In the data rows, the value 128 means zero.
Here are some points:
[ 93  96 175 150  56 106  85 190]
[133  83  92 104 244 147 126 118]
[140 214 123  74 165 102 126  95]
[114   9 102 135 178 126 102 107]
[ 75  80 151 107  96 107 220 135]
[170 168  94 102 190 137 127 100]
[143 214  84 142 255 157  86  66]
[ 81  29 132 188 107 115 185 153]
[131 159 158  99  21 104  77 134]
[100 171 175 174 184  94 128 191]
[ 96 147 133 138  51 108 220 148]
[139 255 118 133 204 124 135 100]
[173 193 122 104 118 145 132 107]
[ 95 141 152  94 126 114 115  79]
[127 166 160  89 169  81  84 148]
[154 137  96  87 188 165 155 111]
[147 203  81 112  90 169 244 115]
[127 229 109  95 156 116 193 146]
[109  49 114 134 155 121  25 142]
[144 156 162 113 144 105 102 109]
[205  89 110 139 198 200  22  74]
[187 188 109 142  94 156 102  90]
10 more points follow, each with its number after it:
[112  48 177 149  78  79 168 159] 0
[139 189  74 108 124 170 217 126] 1
[ 82 103 102 135 147 140 182 120] 2
[138 116 143 123 160 138  48 105] 3
[106 248 135 127 205 126 246  99] 4
[123 144 144 169 113 115 177 127] 5
[138 180  79 119 153 164 216 144] 6
[105  53 179 103  53 101  67 135] 7
[ 80  94 164 139  26 125 128 174] 8
[153 158 109 121 176 166  71 112] 9
Which of these numbered points is nearest to each point below, ignoring the direction in which the first points spread most? Its number follows each.
[179 232 112 105 123 139  81 101] > 8
[ 92  29 226 166 113  96  82 189] > 3
[ 98 150 140 154 102  93 220 166] > 5
[104 146 172 149  62 114  91 161] > 8
[156 137  80 137 209 181 159 109] > 2
[134  95 108  83 129 175  75 133] > 9
Here are 10 other points, each followed by its number:
[202 232  83 164  81 174 138  90] 0
[ 91  21 157 118  67 126  68 146] 1
[122  84  99 109  43 156  76  90] 2
[115 195 105 175  74 161 255 139] 3
[103 157 121 111 140 115 153 145] 4
[140 127 141  97 147 136  57 129] 5
[150 192 118 114 135 151  82 104] 6
[190 255 111 108  17 180 149 124] 7
[143  68 158 174 119 103  98 177] 8
[106  53 131 177  82 102 169 136] 9
The same question for these:
[135 111 144 122   0 110 152 178] > 6
[162 152 150 135 132 102  18 121] > 5
[133 122 196 163  79 119   0 177] > 5
[178 255  92 100 120 157 240  79] > 3
[126  73  87 149  92 138 163 114] > 9
[105 192 145  73 212 130 169  88] > 4
